Here are some rows, each followed by its group. Groups can overlap.
[ 0.7 -0.4 -1.4  0.1  1.9  0.6  1.3  1.1  0.1  0.6  0.1  1.5 -0.6 -0.8
 -1.0 -0.2  0.8  1.2  0.5 -0.3 -0.2  0.7  1.0  1.0  1.0 -0.1 -1.1] k
[-0.5  1.5  0.8 -1.0 -1.6  0.2 -1.2  0.6 -0.4 -1.0 -1.0  0.3  1.3  1.5
  0.7 -0.5 -1.0 -1.5 -0.6  1.0  0.8  0.2 -1.6  0.0 -0.4 -0.1  1.0] m
[ 0.8  0.9  0.3 -0.1  0.5 -1.7  0.8  1.7  1.9  0.2  0.3  2.0 -0.2 -0.8
 -0.7  0.5  0.9  0.7  0.6 -1.3  0.1 -1.0  0.6 -0.3  1.2  0.3 -0.3] p
[-0.1 -0.4  0.3 -0.6  1.7  2.0 -0.2 -0.7 -1.1  1.4  0.7 -0.7 -0.6  0.9
  1.0 -1.2  0.0  0.1 -0.1  1.3 -0.3  1.0  1.6 -0.1 -0.2 -0.2  0.9] i
[-0.2 -1.3 -0.3  0.9  0.4  0.1  0.8  0.1 -0.3 -1.0  0.4 -0.6 -0.2 -0.8
 -0.8  0.0  0.7  0.8 -0.1 -0.8  0.4 -1.5 -0.2 -1.9  0.4  0.4 -0.7] g
[-0.1  1.0  0.3 -0.8 -0.6  0.6 -1.3 -1.5 -0.4  0.5  0.7 -0.2  0.4  0.7
  0.7  0.0 -0.5 -0.4  0.4  0.7  0.3  1.7  0.7  1.2 -0.5 -1.2  1.0] q
[ 0.0 -0.2 -0.1 -0.4  0.0  1.1 -0.8 -0.9 -1.7  1.0 -0.5 -1.1  0.4  0.1
  0.6  0.3 -0.8 -0.6 -1.1  0.7 -0.3  1.5 -1.0  1.2 -1.6 -1.1  0.1] z
[-0.1 -0.9  0.0 -0.2  1.1  1.3 -0.8 -1.0 -1.1  0.6  0.9 -0.6 -0.1  1.0
  1.1 -1.6 -0.3 -0.3 -0.2  1.2  0.2  1.3  1.0  0.7 -0.9 -0.4  1.1] i
[-0.4 -1.1  1.5  0.3  0.4  0.8 -1.4  0.5 -1.5  0.2  0.7 -1.4  0.2  1.1
  1.7  0.6 -0.8 -1.4 -0.1  1.4  0.6  0.6  0.8 -0.7 -0.7  0.2  0.4] g
[-0.4  0.9  0.7 -1.0 -0.8  0.6 -0.6  1.1 -1.0 -0.2 -0.3  0.7  0.8  1.1
  1.5  0.0 -1.1 -1.0  0.3  1.2  0.3  1.6 -0.4  1.1 -0.3 -0.6  0.7] m
[ 0.3 -0.2  0.0 -0.6  0.7  0.9 -0.6 -1.2 -1.1  0.3  0.5 -0.6 -0.1  0.3
  1.1  0.5 -0.5  0.0 -0.5  1.0 -0.2  1.8  0.5  1.3 -1.0 -1.3  0.6] i
[-1.4  0.3  1.0 -0.4  0.3  1.7 -0.5  1.2 -1.0 -1.1  0.7 -0.6  0.3  0.8
  1.2 -1.3 -1.0 -1.0  0.5  1.2 -0.5 -0.2  0.7 -1.8  0.0  0.2  0.0] g
[ 0.1  1.2  0.5 -1.1  0.0 -0.8 -0.2  1.2  0.6  0.3 -0.4  1.9  0.4 -0.1
  1.0 -0.8 -0.6 -0.7  1.0  0.0 -0.4  0.7  0.9  1.9  0.9 -0.5 -0.1] k
[ 0.7 -1.1  0.9  0.0  1.2 -0.4 -0.5 -0.5 -1.4  0.9  1.1  0.0 -0.4  0.0
  0.2  2.6  0.1  0.0 -0.3  0.4  0.3  1.0  0.8  1.3  0.0 -0.5  0.0] g
[ 1.0 -0.3  0.0  1.2  0.3 -1.8  1.0  0.1  1.7  0.9  0.7  0.7 -0.4 -1.1
 -1.1  1.7  1.3  1.3  0.2 -1.3  0.5 -1.0  0.5  0.0  0.4  0.3 -0.4] p
[-1.2  0.3  0.5 -0.2 -1.2  0.7  0.2  2.4  1.0 -2.5 -0.2 -0.4  0.5  0.0
  0.5 -1.0 -0.7 -1.2  1.0 -0.2 -0.3 -0.8 -0.1 -1.1  0.7  0.2 -0.2] e
[-0.7  0.9 -0.2 -0.4 -0.4  0.1  0.8  2.4  0.4  0.1 -1.2  0.7  0.8 -0.3
 -0.9 -1.4 -0.8 -0.8 -0.2 -0.3 -0.9 -1.3 -0.5 -1.3  0.8  1.1 -0.9] y
[ 0.1  1.0  0.3 -0.3 -0.8  0.9 -0.1  0.5 -0.4  0.2 -1.1 -0.2  0.7  1.1
  1.0  0.9 -0.3 -0.6 -0.2  0.8  0.9  1.7 -1.1  1.5 -0.6 -0.7  0.9] q
[-0.7  1.8  0.9 -1.2 -1.2  0.6 -1.3  0.0 -0.7  0.8 -0.3  0.8  1.3  1.6
  0.5 -0.4 -1.3 -1.2 -0.1  1.5  0.0  0.2 -0.1 -0.7  0.1  0.3  0.3] m
[ 0.0 -0.8  1.2  0.0  1.3  0.5 -0.9 -2.4 -1.0  0.6  1.9  0.1 -1.2  0.1
  0.0  0.9  0.3 -0.1  0.6  0.4  0.0 -1.2  1.3 -1.1  0.6  0.1 -0.1] g
[-0.8 -1.4 -0.7  1.7 -1.3  1.1  0.0 -0.4 -0.1 -2.4  0.4 -1.6 -0.9 -0.6
  0.6 -1.2  0.3 -0.2  0.3 -0.1 -0.2 -0.4  0.7 -0.3 -0.3  0.4  0.3] x
[ 0.2  0.5  0.4 -1.1 -0.2  0.4 -0.9 -0.8 -1.1  1.2 -0.5  0.1  0.3  1.6
  0.9  0.2 -0.3 -0.6 -0.1  1.1  0.6  1.5 -0.1  1.4 -0.6 -0.2  0.8] i
[-0.6  1.3  0.2 -0.7 -1.5  1.8 -0.7 -0.2 -0.9  0.0 -0.5 -0.6  1.2  1.3
  0.8  0.4 -0.7 -0.9  0.2  1.3  0.4  1.4 -0.7  0.4 -0.6 -0.6  0.8] q
[ 0.8 -0.8 -0.4  1.3  0.9 -0.9  1.3  0.2  0.9  0.5  0.5  0.8 -1.1 -1.3
 -0.8  1.0  1.6  1.7  0.3 -1.3  0.7 -1.0  0.0 -0.7  0.7  0.5 -0.7] p
[ 0.0  1.0  0.5 -0.2 -1.2  1.0 -1.1 -0.7 -0.5  0.4 -0.8 -0.3  1.2  1.4
  0.9  0.0 -0.3 -1.0 -0.3  1.0  1.2  1.1 -1.4  1.0 -1.0 -0.6  1.2] q
[ 0.8  1.3  1.0  0.1 -0.2 -1.4 -0.5 -0.5  2.1  1.3  0.6  1.5 -1.0 -0.8
 -0.5  1.2  0.8  0.6  0.9 -1.1 -0.3 -0.7  0.6 -0.4  1.2  0.9 -0.8] p
[-0.2  0.6 -0.2 -0.4 -0.8 -0.7  0.3  2.5  0.3 -0.7 -1.7  0.8  1.4 -0.7
  0.3 -1.8 -0.9 -1.0 -0.2 -0.3 -0.5 -0.2 -0.9  1.6 -0.3  0.0 -0.2] y
[-0.5  0.8 -1.4 -1.0 -1.8 -0.9 -0.4  0.1  0.4  0.0 -1.4  0.6  0.7 -0.1
 -1.5  0.0 -1.3 -0.9 -0.1 -0.1 -1.2 -1.6 -0.5 -0.6  0.0  0.6 -1.1] y
[-0.2  0.2 -0.5  0.9 -0.6 -0.7  1.0  0.5  1.8 -0.1  0.3 -0.7  0.2 -0.9
 -1.1 -0.3  0.9  0.4  0.3 -1.2 -0.2 -1.4  0.6 -1.7  0.5  1.3 -0.7] x
[ 0.1 -1.0  0.4 -0.2 -0.2  0.8 -1.5 -2.3 -1.7  2.3  0.0 -0.8 -0.3  0.6
 -0.2 -0.5 -0.4 -0.2 -0.4  0.7 -0.4  0.8 -0.8  0.0 -0.8  0.0  0.3] z
[-0.4 -1.9  0.2  1.0  0.1 -0.8  0.9  0.2 -1.4 -1.1  0.7 -0.1  0.3  0.6
  0.5 -2.3  0.4 -0.8  0.7  0.1  0.3  0.2  1.6  1.1 -0.1  0.4  0.4] x
[ 0.1 -0.7 -1.0  0.3  0.6 -1.0  1.7  0.0  0.9 -0.3  0.1 -0.8 -0.4 -1.2
 -1.5  1.2  0.9  1.5  0.1 -1.1 -0.1 -1.0  0.1 -1.2  0.2  0.7 -0.6] y
[ 0.9 -0.4 -0.6  1.3  0.0 -0.7  0.5 -1.1  1.4  0.3  0.3  0.3 -0.9 -1.2
 -1.8  0.8  1.5  1.5 -0.3 -1.4  0.4 -1.3 -0.4 -0.9  0.4  0.6 -0.6] p
[ 0.0  1.9  0.7 -1.6 -0.5 -0.9 -0.4  1.1  1.1  1.1 -0.2  2.2  0.3  0.0
  0.6 -0.6 -0.8 -0.7  1.4 -0.2 -0.7 -0.1  1.2  0.3  1.5  0.1 -0.3] k
[-0.1 -1.1 -0.4  0.8  0.4  0.2  0.3 -0.9 -0.2 -1.1  0.5 -0.5 -0.5 -0.7
 -0.2 -0.8  0.6  0.6  0.0 -0.5  0.1 -1.9  0.1 -1.7  0.0  0.2 -0.3] g
[-0.3  1.2  0.2 -0.8 -1.5  0.9 -0.8  0.0 -0.8 -0.2 -0.9 -0.6  0.7  1.3
  0.8  0.6 -0.5 -1.2 -0.3  0.9  0.7  1.4 -1.6  0.7 -0.9 -0.4  0.8] q
[ 0.9  0.0  1.0  0.5  1.4 -0.7  0.1  0.4  1.3  2.0  0.8  1.8 -0.4 -0.7
  0.5 -0.5  1.1  0.9  1.5 -1.0  0.2  0.0  1.4  0.6  1.2  0.7 -0.2] p
[ 0.0  1.1 -1.1  0.2 -0.1  1.1  0.6 -2.3  0.0  2.2  0.3 -1.0  0.9  0.5
 -1.7  1.7  0.5  1.5 -0.3  0.2  0.4  0.1  0.1 -0.2 -0.3 -0.1  0.1] q
[-0.4  0.3 -0.2 -1.1 -0.5 -0.1 -0.5  1.6 -1.2  0.5 -1.1  0.8  0.3  0.8
  0.7 -1.0 -1.3 -1.2  0.3  0.8 -0.3  1.2 -0.5  1.8  0.0 -0.6 -0.6] y
[ 0.2  0.4  0.1 -0.8 -0.1  0.5 -1.2 -0.3 -1.1  1.2 -0.1  0.4  0.3  1.0
  1.2 -0.2 -0.6 -0.5 -0.3  1.1  0.4  1.6 -0.6  1.4 -0.7 -0.9  0.6] m
[ 0.0 -0.7 -1.0  1.8 -0.2 -0.1  1.4  0.5  0.6 -1.6 -0.3 -1.0 -0.2 -1.0
 -1.5 -0.2  1.0  1.0 -0.9 -0.9  0.1 -1.2 -0.7 -0.8  0.1  0.7 -0.4] x
[-1.6 -0.3  0.3 -0.4 -1.0  1.9 -0.5 -0.7 -0.9  0.0  1.0 -1.4  0.0  0.4
  0.7  0.1 -1.2 -1.2  1.0  1.0 -0.8 -0.1  1.4 -1.7  0.0  0.1 -0.3] e
[ 0.6 -0.2  0.2  1.1  0.5 -1.5  1.1  0.3  1.8 -0.2  0.7  0.5 -0.8 -0.9
 -1.0  1.2  1.4  1.2  0.5 -1.2  0.4 -1.3  0.4 -0.8  0.8  0.7 -0.4] p
[-0.7  1.7  0.2 -0.7 -1.3  0.5  0.1  2.1  0.3 -0.6 -1.3  0.4  1.9  1.4
  0.4  0.1 -0.5 -1.2  0.9  0.5  1.0  0.5 -1.0  0.8  0.1  0.1  0.8] q
[ 0.1 -1.1 -1.6  1.4 -0.2  0.7  1.1  1.0 -0.2 -1.8 -1.0 -0.5  0.4 -1.5
 -1.2 -0.8  0.2  0.6 -1.1 -0.8 -0.1 -0.4 -1.7  0.0 -0.8  0.0 -0.3] y
[-0.6  0.9  0.2 -1.3 -1.2 -0.2 -0.6 -0.9  0.0  1.4  0.6  0.8 -0.3 -0.1
 -0.3 -0.2 -1.2 -0.3  0.8  0.3 -1.1 -0.6  1.8 -1.9  1.2  0.5 -0.6] k
[-0.1 -1.2 -1.1  1.2  1.8 -0.4  1.0 -0.9  0.0  0.0 -0.2 -1.7 -0.7 -1.1
 -1.2  0.9  1.1  1.2 -0.3 -1.1 -0.3 -0.6 -0.3  0.3 -0.5  0.8 -1.3] z
[-1.0 -1.0  1.0  0.3  0.0  1.1 -1.7 -0.5 -1.0 -1.3  0.9 -1.4  0.0  0.7
  1.0 -0.4 -0.5 -1.3  0.3  1.0  0.0 -0.7  0.7 -1.3  0.0  0.5  0.2] g
[-0.2 -0.3 -1.2  1.3  0.1 -0.9  1.9  1.8  1.4 -1.4  0.1  0.0 -0.2 -0.6
 -1.1 -0.2  0.9  0.3  0.1 -0.8  0.0 -1.4  0.6  0.3  0.7  0.4 -0.6] x
[ 0.2 -1.0 -1.2  1.7  0.1 -1.0  1.4 -0.8  1.0  0.0  0.3 -1.3 -0.7 -1.0
 -1.3  1.4  1.4  1.2  0.1 -0.9  0.3 -0.8  0.3 -0.2 -0.1  0.7 -0.8] x
[ 1.0 -0.4 -1.5  0.5  1.8  0.2  1.9  1.5  0.2  0.7 -0.3  1.1  0.4 -0.9
 -1.5  0.3  0.8  0.9 -0.8 -0.7  0.5  0.5  0.5  0.3  0.1 -0.3 -1.0] k
[-1.4  0.7  0.2 -0.4 -1.6  1.2  0.6  1.5  1.3 -1.8 -0.4 -0.6 -0.5  0.1
  0.1  0.0 -0.6 -1.3  0.9  0.1 -0.6 -0.8  0.0 -1.4  1.2  0.6 -0.9] e
[-0.6  0.8  0.7 -0.9 -0.7  0.4 -1.5  0.2 -0.7 -1.0 -0.5 -1.0  0.5  1.0
  1.6  0.4 -1.1 -1.4 -0.1  1.0  0.2  1.0 -1.0  1.1 -1.0 -1.0  0.6] g
[ 0.3  0.6  1.1 -0.3  0.4 -0.5  0.0  1.6  1.1 -0.8  0.8  2.3 -0.9 -0.8
  1.4 -2.0  0.0 -0.1  1.0 -0.6 -0.2 -0.4  1.2 -0.3  1.0  0.0 -0.1] p
[ 0.1  2.0  0.5 -0.6 -1.2  0.6 -0.2  0.9  0.6  0.1 -1.5  0.5  1.7  1.2
  0.6  0.0 -0.1 -0.9  0.3  0.1  1.1  0.9 -1.9  0.7 -0.6 -0.3  1.3] q
[ 0.1  1.3  0.5 -0.8 -0.9  1.0 -0.1  0.2 -0.9  0.3 -1.2  0.2  1.4  1.7
  0.4  0.7 -0.2 -0.7 -0.3  0.8  1.2  1.3 -1.3  0.9 -0.6 -0.5  1.1] q
[ 0.5 -1.2 -0.3  0.7  2.5  0.4  0.5 -0.4 -0.3 -0.4  1.0  0.0 -1.8 -0.3
 -0.1  1.7  0.3  1.0 -0.5  0.0 -0.3  0.9  1.8 -0.3  0.3  0.0  0.6] i
[ 0.2  0.2  0.9 -1.0 -0.5  0.2 -0.8 -0.2 -1.4  0.0 -1.0  0.2  0.1  1.5
  0.9 -0.2 -0.5 -0.9 -0.4  0.9  0.5  1.4 -1.1  1.4 -0.5 -0.6  1.4] z
[-0.7  1.3  0.7 -0.3 -1.1  0.0 -1.6 -0.3 -0.2 -0.6  0.3 -1.1  0.5  1.0
  1.3 -1.0 -1.3 -2.0 -1.4  1.1 -0.6 -0.3 -0.4 -0.7 -0.7 -0.6  1.0] x
[-0.2 -0.2  0.0  1.2 -0.8 -0.9  0.5  0.4  1.1 -0.8 -0.6 -0.6 -0.5 -0.7
 -1.7  1.8  0.5  0.6  0.1 -1.4 -0.1 -1.1 -1.0 -1.2  0.6  1.6 -0.6] z
[-0.5  1.5  1.0 -0.6  1.1  1.5  0.1 -0.4 -0.3 -0.2  0.6 -0.3  1.0  1.2
  0.3  0.9  0.0 -0.3  0.0  0.6  0.7  1.8  0.7 -0.1  0.1 -0.8  0.8] q
[ 0.8  0.4  0.1 -0.1  0.7 -1.7  0.6  0.6  1.9 -0.6  0.4  2.0 -1.3 -0.9
 -0.4  0.6  1.1  0.8  0.9 -1.4  0.1 -1.1  0.5  0.2  1.2  0.1 -0.5] p
[-0.5 -0.1  0.2 -0.5  0.1  1.6 -1.0 -2.3 -1.1  1.3  1.1 -1.2  0.6  0.8
 -0.1 -0.2 -0.9 -0.4 -0.5  1.3 -0.7  0.6  1.7 -1.0 -0.6 -0.1  0.6] i
[ 0.8 -0.4 -0.6  0.5  1.1 -0.8  1.1 -1.1  0.5  0.4 -0.8  0.0 -0.2 -1.1
 -0.7  0.1  1.3  1.3  0.1 -1.3  0.3  0.5 -1.7  1.9 -0.7 -0.2 -0.3] z
[ 0.1  1.1  0.4 -0.7 -1.6  0.7 -0.7 -0.1 -0.7 -0.3 -1.1  0.0  1.1  1.5
  0.6  0.8 -0.5 -0.8 -0.4  0.8  1.1  1.2 -1.3  1.0 -0.7 -0.6  1.3] q
[-0.1  1.4 -0.2 -1.4 -0.6 -1.3 -0.4 -0.8  1.1  0.3  0.0  1.8  0.7  0.1
 -1.2 -0.5 -0.7 -0.3  0.5 -0.2 -0.6 -1.6  0.9 -0.5  1.2 -0.1 -0.5] k
[ 0.3 -0.6 -0.8  0.2  2.6 -0.1  1.6  0.3  0.2  1.9  0.5  0.7 -0.6  0.0
 -1.6 -0.2  1.1  1.3  0.1 -0.2  0.1  0.0  0.6 -0.1  0.8  0.7 -0.2] i
[ 1.0 -1.3 -1.2  0.5  1.4 -1.6  0.9 -0.3 -0.1 -0.5  0.4  1.1 -1.0 -1.3
  0.2  0.8  0.4  1.4  0.6 -0.8  0.2  0.2  1.0  1.2  0.0 -0.9 -0.5] k
[ 0.0 -0.2 -1.0  0.8 -0.5 -0.7  1.8  1.1  1.5 -2.5  0.1 -0.3 -1.2 -0.9
 -0.5  1.0  0.8  0.9  0.5 -1.0 -0.2 -0.5  0.2  0.0  0.8  0.2  0.0] x
[ 0.3 -0.9  0.1 -0.5  1.3  0.9 -0.3 -0.5 -1.2  1.6  0.3 -0.3 -0.2  1.2
  0.6 -1.2 -0.2  0.0 -0.8  1.5  0.3  1.4  0.9  0.7 -0.8 -0.2  0.5] i
[-0.2  0.6  0.2 -1.0  0.7  1.3 -0.3  0.5 -1.0  0.7 -0.1 -0.6  0.3  0.8
  1.5 -0.8 -0.8 -0.3 -0.3  1.2 -0.1  1.8  0.1  0.9 -1.0 -0.7  0.9] i
[-1.0  1.3  1.0 -1.3 -1.2  0.3 -1.5  0.0 -0.4 -0.5 -0.3 -1.1  0.6  1.3
  1.2  0.5 -1.2 -1.5  0.2  1.1  0.0  0.6 -0.9 -0.2 -0.7 -0.4  0.6] g
[-0.2 -1.0 -0.4 -0.6 -1.0 -0.1 -0.6 -0.2 -1.4  0.6 -1.1  0.5  0.7 -0.3
 -0.7 -2.3 -1.8 -0.6 -1.5  0.3 -1.5 -0.9 -1.4 -0.4 -0.4 -0.4 -0.7] y
[-0.3  0.9  0.6 -1.0 -1.3  0.5 -1.2  0.2 -0.9 -0.4 -0.5  0.5  0.6  1.2
  1.1  0.8 -1.2 -0.9 -0.1  1.2  0.2  1.4 -0.6  1.0 -0.2 -0.6  0.5] m
[-0.5  0.3  0.6 -1.5 -0.4  0.2 -1.2 -1.6 -0.5  1.3  0.6 -0.4  0.6  1.2
  0.2 -0.4 -0.9 -0.8  0.1  0.8 -0.3 -0.3  1.5 -1.9  0.1  0.0  0.2] e
[-0.2  1.0  0.7 -0.5 -0.3 -0.1 -1.4  0.2 -0.6 -0.8 -0.1 -1.0  0.1  0.8
  1.8 -0.6 -1.0 -1.4 -1.2  1.1 -0.3  1.1 -0.8  0.9 -1.0 -1.0  1.1] x
[-0.2  1.2  0.5  0.4 -0.3  0.6  1.0  3.8  1.3 -0.1 -1.4  0.1  0.7  0.0
  0.0 -0.7  0.2 -0.8  0.3 -1.0 -0.1 -0.2 -2.0 -0.6  0.1  0.6  0.4] z
[ 1.3  0.7  1.2 -0.9  2.1 -1.1 -0.2 -0.2  0.4  1.8  0.6  2.1 -0.5  0.4
  0.6 -1.0  0.9  0.6  0.4 -0.4  0.1 -0.1  1.0  0.3  0.7  0.1  0.4] p
[ 0.7  0.0  0.7  0.8  1.5 -0.1  0.4  0.7  1.6  0.5  0.6  1.9 -0.8 -0.9
  0.5 -1.2  1.4  0.8  1.5 -1.4  0.3 -0.6  0.9  0.5  1.3  0.7 -0.3] p
[-0.3 -1.7 -1.6  1.9  0.1  1.3  0.5  1.0  0.2 -1.6  0.1 -1.6  0.9 -1.2
 -0.8 -0.4  0.5  0.6 -0.5 -0.6  0.5  0.0 -0.3  0.4 -0.8 -0.3 -0.5] e
[-0.2 -0.5 -1.2  0.4  0.1 -1.0  1.4  0.3  1.1 -0.4  0.1 -0.6 -0.6 -1.1
 -1.3 -0.2  0.7  1.0  0.3 -0.9 -0.1 -1.6  0.2 -1.2  0.3  0.9 -0.6] y
[ 0.3 -1.1 -1.2  0.6  0.1 -1.0  0.6 -1.3  0.2 -0.5 -0.1 -0.2 -0.2 -1.1
 -1.5 -0.3  0.5  1.1 -0.5 -0.9 -0.2 -1.8 -0.2 -1.1  0.0  0.4 -0.5] y
[-0.6 -0.7 -1.1  0.9  1.7  0.2  1.6  0.7  0.8 -1.4  0.3 -0.8 -1.1 -0.2
 -0.7 -0.7  0.7  1.3  1.0 -0.4 -0.2 -0.9  0.4 -1.1  0.4  0.7 -0.6] i
Which 4 groups are nearest to each row below, nearest first, going by the distance to the centre of the group?
[ 0.7  0.9  0.0 -0.4  0.6  1.1  0.5  0.0 -0.4  1.8 -0.7  1.0  0.3  0.8
  0.1  1.1  0.1  0.6 -0.4  0.9  0.6  1.7 -0.9  1.2 -0.2 -0.5  0.3] q z i m
[ 0.5 -0.5 -0.5  1.2  1.0 -0.1  1.3  0.2  1.3  0.5  0.1  0.7 -0.4 -1.0
 -1.4 -0.3  2.0  1.3  0.8 -1.5  0.6 -1.1 -0.6 -0.9  0.6  1.0 -0.8] p x y k
Which 5 groups are nearest to each row below, nearest first, going by the distance to the centre of the group?
[-0.2  2.0  0.6  0.5 -0.8  0.6  0.7  2.3  1.5  0.2 -1.9  0.4  0.6  0.1
 -1.0  0.5 -0.3 -0.4 -0.5 -0.7 -0.9 -0.5 -2.2 -0.3  1.0  1.0 -0.2] y z x e k
[ 1.1  0.6  0.7 -0.5  0.4 -1.1 -1.0 -0.5  0.8  1.4  0.8  2.2 -0.9 -1.2
  0.9 -0.8  0.1  0.5  0.3 -0.7 -0.2  0.2  1.0  1.1  0.5 -0.8 -0.6] k p i z y
Which 5 groups are nearest to each row below, nearest first, going by the distance to the group's nearest row?
[-0.3  0.5 -0.4  0.2  0.2  0.3  1.2  1.5  0.7 -1.2 -1.0  0.1  0.8  0.0
 -1.3 -1.3  0.5 -0.1 -0.4 -0.6 -0.2 -1.9 -1.7 -0.7  0.2  0.3 -0.1] y x z g e
[-0.4  1.4  0.8 -2.1 -1.4 -0.7 -1.0  0.9 -0.4  0.5 -0.4  0.7  0.5  0.8
  0.8  0.8 -1.4 -1.4  0.6  0.7 -0.2  1.1  0.2  0.6  0.4 -0.2 -0.3] m y g k i
[-0.3 -0.6  0.4 -0.7  0.6  0.8 -1.3 -1.7 -1.6  2.1  0.7 -0.9 -0.2  0.8
  0.6  0.2 -0.5 -0.2  0.4  1.3 -0.2  1.1  0.4  0.6 -0.6 -0.2 -0.4] z i m q e
[ 0.4  1.2  0.4 -0.4  0.3  0.5 -0.2  0.4 -0.3  0.5 -0.1  0.0  0.0  0.5
  1.0  1.1 -0.1  0.0 -0.3  0.6  0.4  1.9 -0.2  1.7 -0.4 -1.2  0.8] q m i z g
[ 0.6  0.6  0.0 -0.3  0.5 -1.4  0.2 -0.3  1.6  0.8  0.3  1.4 -0.9 -0.6
 -1.2  1.7  1.0  0.9  0.7 -1.2 -0.3 -1.1  0.6 -0.8  1.3  0.8 -0.9] p y x z k
[-0.1  1.2  0.6 -1.6 -0.9  0.5 -0.8 -0.4 -1.1  1.3 -0.7  1.1  1.3  2.0
  0.1 -0.3 -0.4 -0.8  0.2  1.1  0.8  0.7 -1.3  0.3  0.2 -0.2  0.7] q m i z g
[-0.3 -1.1 -1.1  1.3  0.2 -0.3  1.0 -0.8  0.9 -0.9  0.8 -1.3 -1.3 -0.9
 -0.8  0.6  1.3  0.9  0.6 -0.8 -0.1 -1.2  0.5 -1.1  0.1  0.6 -0.7] x y g i z
[-0.4  1.3  0.5 -0.7 -1.7  1.3 -1.0 -0.4 -0.7  0.2 -0.8 -0.1  1.3  1.8
  0.1 -0.2 -0.7 -0.8 -0.6  1.2  0.7  0.9 -1.4  0.3 -0.3 -0.5  1.1] q m z g i
Which 5 groups are nearest to each row below, nearest first, going by the average distance to the group's rows?
[ 0.1  0.1  0.4 -0.7  0.3  0.6 -0.4  0.1 -1.4  0.8 -0.8  0.1  0.2  1.3
  1.0 -0.2 -0.2 -0.9 -0.2  1.0  0.4  1.6 -0.6  1.8 -0.6 -0.3  0.6] m q i z g
Which 4 groups are nearest to each row below, nearest first, going by the distance to the group's nearest row?
[ 1.4  0.4  1.1 -0.8  1.5 -1.6 -0.1 -0.8  0.2  2.4  0.5  1.7  0.1  0.3
  0.1  0.6  0.6  0.4  0.1 -0.5  0.2  0.6  1.1  0.7  0.5  0.1  0.2] p g i k
[ 0.5  1.3  0.6 -1.3 -0.5 -0.6 -1.5 -0.7 -0.1  0.9 -0.9  1.1  1.0  0.7
  0.8  0.5 -0.8 -0.5 -0.3  0.4  0.1  1.1 -0.8  1.4 -0.3 -0.6  0.5] m i z q
[-1.0  0.2  0.9 -0.5  0.7  1.7 -0.6 -0.4 -1.3 -0.3  1.0 -0.7 -0.4  0.8
  0.6 -0.8 -0.9 -0.6 -0.3  1.4 -0.7 -0.5  0.9 -2.2  0.2  0.1 -0.1] g e i x
Which 4 groups are nearest to each row below, nearest first, going by the average distance to the group's rows?
[ 0.8  1.5  0.9  0.3 -0.6 -1.8 -0.9  0.0  2.3  0.5  0.3  1.7 -0.7 -0.9
  0.1 -0.1  0.5  0.5  0.7 -1.2 -0.3 -1.1  0.3  0.1  0.9  0.6  0.0] p k y x
[ 0.3 -1.3 -1.5  1.8  0.0 -0.2  0.7 -1.3  0.5 -1.1  0.0 -1.6 -0.3 -1.4
 -1.2  0.4  1.2  1.2 -0.7 -1.2  0.0 -0.6 -0.5 -0.4 -0.7  0.1 -0.4] x y z p
[-0.2  1.0  0.3 -0.5 -1.5  1.0 -0.1  0.9 -0.9 -0.4 -1.1  0.0  1.3  1.7
  0.3  0.7 -0.5 -1.0 -0.4  0.9  1.1  1.3 -1.2  0.7 -0.4 -0.5  1.1] q m g z
